One vector is turned by the same rotation once a tick. Each row is the vector after some number of ticks, and that number follows the row.
The counts run from 0 to 314.
[ 31.9 -29.4   1.6 -18.4 -10.5  -6.5 -23.8 -11.2  -3.7   7.0   8.2  17.9
   0.1   6.1  35.9  11.6  -0.2   6.0  -0.6 -18.5   3.3  -1.1 -12.0 -14.1
   1.2  18.6  24.5 -11.8  23.6   4.9   2.3   5.0  -6.5   8.9  18.7  10.7
 -17.6  33.1  18.7 -10.8  11.5]
168
[ 47.9 -24.3   6.8 -33.7 -15.7   9.5 -18.8 -13.7   4.1  19.6   8.1  16.3
   4.0   5.6  31.4  -1.6  -9.1 -12.5  13.5 -12.1  11.3  -9.5  -9.0 -15.3
  -5.5  11.4   7.5   6.2  20.1  -7.4  -1.8   5.0 -22.7  -3.5   9.4 -11.0
  -2.0  28.9  19.4  -6.4  17.2]
263
[ 19.1 -19.6   3.0 -11.6  -2.9   3.8 -10.4 -11.8 -26.9  11.0  12.9  12.7
 -15.0  19.8  26.4  13.3 -27.1   1.7  19.4 -25.2   7.5  -7.6   0.5   4.3
  12.8  24.0  -0.3 -22.1  30.1   0.1   3.5   0.6  -0.1 -13.3  21.2  15.8
 -15.0  18.3  17.9 -19.0  21.5]
286
[ 15.7  -4.0   0.6 -19.8  -9.4  15.4 -28.7  -5.6  -3.7  10.0  11.5  -8.2
  -2.5  10.3  44.2   0.0  10.0  -9.8   5.0 -21.9  26.8  -0.7  -7.0 -22.0
  -2.9  20.8  11.8  -5.4  16.8  -4.2  -2.3   8.9  -4.8  15.5   8.7  13.7
  -2.8  36.5  19.2 -16.1  21.7]
200
[ 37.7 -10.8  18.4 -27.2  -2.4  -1.9  -9.2  -3.4 -29.5   4.3  11.9  19.7
  15.9  16.9  25.0   4.7 -11.0  -7.9  17.1 -26.9   5.1  -4.3 -18.4  13.1
  -5.4   0.5   1.8  -5.7  25.2 -17.7  -9.0   8.7  -3.2 -13.5  31.5 -13.9
  -9.7   9.0  14.0 -19.0   8.0]
266
[ 21.4 -24.8   3.3 -37.2 -33.0   5.4 -26.4 -14.1   4.4  -2.5  13.6  20.7
  -6.8   7.5  17.2 -15.0   1.4  -3.4   8.9 -31.3   4.5  -8.2 -20.7 -20.5
  -7.4  11.0  19.4   6.8  14.6  14.9 -13.5   5.1 -12.2  -8.5  -7.2 -19.1
 -17.4  24.6  16.2   9.7  23.9]
23
[  9.2  -6.0   0.2 -27.3 -15.2  19.8 -27.3   5.7   3.2   3.8  23.4 -13.3
 -27.3  21.3  15.8  -7.7  -0.2  -6.9   5.9 -23.1  36.0   6.4  -2.6 -17.3
   8.7  19.6  17.1  -7.7  25.3  -9.2   3.7 -18.3  -0.2  -5.1  -6.7   4.7
   5.5  30.9   7.0   6.0  28.5]
98
[ 12.7   4.9   5.1 -34.9 -12.1   3.1 -12.5 -17.2 -13.1 -15.6  11.7  -5.0
  -9.0  15.6  20.9   7.7 -12.9 -17.4   0.8 -30.6   9.9  -5.9  -4.0 -11.9
 -26.7   5.3  15.6   3.7  29.9   4.1 -14.3  -0.4  13.6 -16.1   9.0 -11.5
  -8.3  18.5   6.8  -1.1  40.2]
228
[ 11.9  -0.9   8.4 -25.2 -11.6   6.7 -23.3   0.9 -14.8  -0.3   0.2  -3.2
  12.1  13.1  42.2  -3.5  -6.0  -1.0  -0.5 -38.4  10.9  -2.4 -26.2   0.2
  12.4   5.7   3.6 -11.7  19.0  12.3 -10.6  19.4   9.3   5.7  17.5   7.3
 -11.1  22.6  24.4 -26.8   9.5]
81
[ 28.5 -18.1  12.6 -22.9  -4.0  10.1   5.8   1.2 -39.1  21.2  26.7  24.9
   8.5  26.0   3.6   9.0  -6.0  -5.4  17.4 -19.6  24.1   0.7 -12.4   2.5
  -3.9   7.7  12.2  -4.0  22.7 -19.6   4.0 -19.0 -15.6 -17.0   9.8 -12.4
   3.3   1.3  10.0   2.3   4.8]
33
[  8.9  -4.6  -1.3 -36.2  -8.0  -6.9 -24.2   0.3  -8.3  -8.7  24.4   5.3
  21.4  11.1  29.1 -15.4  -4.1 -19.3  22.0 -11.1  10.6   7.3 -22.2  -3.2
   2.2  15.1  20.5 -10.2   0.1  -4.4  -8.6  -4.9  16.9  -1.8  -3.6  -8.9
 -14.0  46.9  11.2  -7.1  -3.3]
296
[ 18.8 -18.6   8.8 -21.4 -19.9  -1.7  -8.9 -10.8 -26.6   7.7  20.8  27.1
   4.6  25.7   9.4   0.7  -0.2 -15.2   9.8 -33.3   4.2  -7.2 -15.7   6.8
  -6.0  15.0  -2.3  11.1  19.3  -0.6  -6.0  -4.1 -14.5 -14.0   9.6 -14.9
 -22.1  10.1  22.2   7.9  34.2]
26
[  4.2  -2.9   4.1 -27.5  -7.9  13.9   1.3  -9.0 -28.5   1.1  27.5  -2.5
  -2.8  28.4   1.8   0.2  -2.6  -2.2 -10.8 -38.6  23.0   5.5  -3.1  -4.7
 -16.8  19.8  28.5  19.1  24.3   2.1  13.1  -5.0  -0.4  -0.1  13.6   1.0
 -14.8   6.8  -9.9   3.6  33.7]
7
[ 16.4 -16.0  -3.1 -12.4  -8.6  -9.0  -5.0   4.8 -27.2  18.0  17.8  19.1
  -0.3  23.0  27.4  10.4  -2.7  -7.5  18.8 -10.4  17.1 -17.6 -24.3   8.9
   6.6  21.2  11.2 -20.8  12.0  -6.8 -12.6  -9.2  20.1 -16.9  -1.4   2.1
 -20.3  31.0  27.6 -12.1   9.3]
293
[ 23.1 -21.9  -4.8 -32.5  -3.4  18.8 -13.2  -6.5  -4.2  -4.2  20.9  13.0
 -11.9   6.0  33.5  -4.1 -16.5  14.9  17.8  -8.8  10.7   5.3 -14.7 -21.0
  -1.9  11.9  25.6 -23.4  23.5 -11.8  -7.2 -11.9   2.4  -7.1   4.0  -2.2
  -5.6  27.4  -4.8  -7.4  -7.0]
162
[ 18.5 -11.5  20.2 -31.5 -26.8  -1.2  -7.0 -12.7 -13.2   0.2  35.7  16.8
  12.6  25.1  14.2   3.5 -12.2  -7.0  18.5 -25.3  10.7 -13.9 -27.5 -10.9
 -13.7  -1.3  13.4 -14.2  19.8  -7.5  -8.6   9.4  23.5 -11.6  20.6 -10.6
  -3.9   0.2   6.7 -26.5   5.7]
139
[ 18.0 -11.9   8.4 -27.7  -4.8   9.6 -16.4  -5.3 -21.0  -0.5  35.0  17.2
   7.9  15.7  32.6 -19.7 -16.7  -1.5  30.0 -16.5   1.3  -3.3 -33.2   1.0
  12.3   6.0   0.1 -21.2   5.6  -3.0  -7.7   2.3   9.3 -11.3   1.8 -16.0
 -10.7  18.6   8.3 -17.0  -9.9]
56
[ 13.3   4.5   8.8 -24.1   1.7   8.4   0.4  17.2 -31.4  25.0  14.9   0.0
   8.5  34.1  21.1   6.7  -8.4  -3.0  11.5 -30.9  38.4  -2.5 -18.9  18.4
  15.4   8.1   3.9 -12.7  17.0 -10.1  13.1 -15.0  11.8  -7.1  15.1   7.7
  -8.3  13.1   8.7 -18.3   7.9]
305
[ -5.5   4.5   9.3 -34.7  -6.6  -0.2 -25.0 -14.5 -28.7   2.0  11.5 -10.7
  21.0  11.9  26.7   7.8   3.5  -4.9  16.2 -25.6   3.4  11.2 -14.3  -1.8
   0.8  18.8  15.5 -30.4  31.2  -9.8  -2.5   7.5  -2.5  11.7  10.2  13.8
   1.1  27.2  13.7 -14.9  11.7]
195
[  8.0  -6.6   7.7 -23.0 -13.7  10.9  -8.1   1.6 -27.1  17.1  13.0  -0.6
 -19.4  21.8  10.9  21.9  -1.8  -9.9   9.2 -37.8  24.4  -8.0  -0.3  -8.5
  -0.5  13.2  -0.1  -6.1  37.8  -8.8  -1.5 -12.5  -4.1 -14.2   8.8  10.2
   6.6   2.5  22.7 -10.6  35.2]
223
[-12.4   0.0   9.0 -38.4 -26.1   9.9 -26.1  13.2 -22.6   8.7  21.8  -0.3
  15.4  27.2  -5.4  -5.5  13.5  -2.8   8.0 -40.8  18.1   9.2 -30.5   0.4
  17.5  -2.3  15.6  -9.9  11.9   5.7  -7.3   0.5   5.7  -0.5  -8.8   2.2
  -5.0  17.1   8.4  -5.4   6.5]
214
[ 18.3 -23.3   2.2 -39.9 -16.1  11.0  -5.1 -20.6  -3.9  11.2  19.0  24.7
  21.0   7.7  25.0   0.8 -12.1  10.3   6.5 -14.4   7.5  -3.5 -35.3 -14.7
  -7.6  11.7  22.5 -15.8   5.8  15.2  -3.2   6.6  10.9   7.0  -3.4   2.8
 -14.6  22.1   6.7 -13.8 -14.7]
48
[ 21.0 -11.5   4.0 -14.9  -9.0  14.5  13.9 -15.9 -32.9  11.4  31.4  27.5
   2.0  23.9  30.4  -3.6 -21.9  -1.8  19.4  -8.9   9.5 -18.5 -27.9  -2.0
  -1.5  23.2   3.8 -10.7  -2.7   4.2  -2.8  -4.7  13.8 -11.5   8.3  -3.2
 -16.9  22.8  14.9 -15.4   0.2]
52
[ -0.5  -6.5  15.0 -38.8 -30.5  15.8 -16.0   0.6 -10.5  19.0   4.8   2.9
  25.9  14.1  19.1   4.1  17.4  -1.3   3.1 -36.4  15.1 -14.9 -29.5  -7.4
 -11.0   0.4  11.7   2.0  22.9   3.3  -7.8  14.1   1.8  12.8  -4.0  -5.1
   1.2  12.8  23.5 -10.8   6.0]
112
[ 29.1 -17.7  -5.7 -21.2   1.2  12.1  -6.4   3.8 -12.0   3.7  23.6  21.3
 -22.8  15.6  22.6 -16.1 -14.4  -5.6  18.0 -10.8  20.2   0.2 -14.9  -4.4
   8.8  12.4   3.5  -3.1   2.6  -4.6  -2.5 -16.0   5.9 -23.9  -5.4  -8.0
 -22.0  25.9   8.6   4.0  17.3]
59
[ 10.6  -5.6   3.4 -35.9   3.6  19.8   5.8 -15.5 -25.8 -10.8  33.7   8.0
   5.1  23.0  14.6 -15.8 -29.8   8.0  31.7 -23.6   7.7   8.9 -16.0  -2.4
  -5.0   5.8   7.9 -17.0  22.9  -6.4   3.6  -9.6  -4.4 -10.0   8.9  -0.5
 -10.5  19.8 -20.3   0.4   2.7]
158
[-12.8  -6.0  -2.1 -18.4 -17.6  20.1 -20.4  17.3 -27.3  17.6  28.1   6.4
  -1.2  14.7  15.2  -5.2  16.2  -3.8   9.2 -21.4  28.3   8.4 -22.0  -6.9
  13.9  23.2  15.0 -17.8  12.5 -11.2   1.0  -6.6  -5.9   3.6  -7.8   0.6
  -2.0  33.5  22.4  -2.9   0.4]
92
[ 12.6 -15.9  -1.4 -26.9 -10.6   9.9  -0.8  -2.9 -21.6  14.9   4.8  17.1
  -1.3  18.3  12.4  24.6  18.2  -6.0   0.7 -24.3  22.5  -8.1 -20.6 -10.1
 -27.1  12.3  16.7  -0.7  25.8  -6.6 -18.1  -6.5  22.8 -14.2  10.0  -6.6
   0.4  19.1  29.8  -4.2   5.6]
230
[  5.5   3.4   9.5 -30.4  -1.3   9.0 -17.0  -4.2 -18.9 -13.3   6.2  -2.0
  -2.0  11.9  43.1 -15.7 -16.9  -3.7  -6.9 -33.3  10.4  -6.3 -19.6   6.5
   6.3   8.3   5.2  -1.1  11.7  22.3  -6.4   4.2  20.1  -6.8  13.8  -3.1
 -20.4  35.0  11.2 -16.6  33.6]
82
[ 31.7 -25.3   3.4 -28.2 -19.1  10.2  -4.7  -1.1 -21.0  28.6   0.6  34.4
   7.0  12.0  14.8  -1.5   2.9   2.2  -2.2 -29.9  18.8  -6.2 -19.7  -3.2
   1.6  11.3   5.8   9.1  18.6  11.8  -8.2  -9.1 -14.8 -10.2  -0.4  -5.1
 -21.6  16.8  17.2   4.6  14.3]
148
[ -3.1  -7.9   1.4 -41.5  -7.2   6.9 -17.3  -7.9 -16.7   6.1  14.3  -6.3
  15.3  11.5  27.5  11.6   1.3   4.7  13.1 -11.1  18.8   6.9 -23.3 -14.3
  -6.8  16.1  22.0 -30.3  20.5  -8.0 -11.4  -8.4  11.3   7.0 -12.7   8.9
  -3.3  38.3  14.7  -7.2  -4.2]
194
[  7.1   5.7  15.3 -29.2  -3.9  -2.2   0.4 -10.0 -30.1   7.0  11.6  -9.4
  12.2  28.3  36.3  12.0 -21.1  -0.3  17.8 -24.0  17.5  -9.1 -21.8   2.1
   0.1   5.9   8.4 -24.1   9.0   2.0   0.4  -1.6  28.3 -10.6  17.4   8.5
   0.4  19.7   9.0 -26.7   3.1]
76
[ 21.3 -12.1   3.7 -27.0 -13.4  15.0 -20.3  -8.9   0.0  -7.6  28.9  16.9
  -2.7  12.4  31.8 -30.4 -18.0  -3.4  21.6 -14.9   7.3   4.0 -21.1 -15.1
  12.8   9.8  13.7  -7.7   4.6   6.0  -5.2   6.5  -6.1  -5.2  -6.2 -13.1
 -12.9  33.3   6.5  -9.1   8.7]
55
[ -2.5  -6.5   5.8 -36.2 -22.8  14.6 -27.2  13.3  -4.5   2.5  27.6  -3.8
   1.0  19.6  10.8 -22.0   9.7  -1.6   5.8 -28.0  30.2   4.0 -23.4 -10.0
   5.1   8.6  28.5   3.3   8.8  12.3  -6.7   0.4  10.9   5.5 -19.5  -8.7
  -8.9  32.7   1.0   5.4   6.9]
213
[-11.5  -3.3  -1.3 -27.1 -11.0  20.8  -7.8   5.5 -25.3  14.1  30.9   5.8
 -12.4  22.3  18.0 -15.4   1.8  -6.2  10.8 -10.4  41.8   2.4 -19.5 -11.1
   7.6  29.1  13.2  -4.1   2.3   2.8  -4.2 -14.1  10.8  -2.1 -19.2  -1.1
 -11.5  37.5   9.3   9.3   9.9]
91
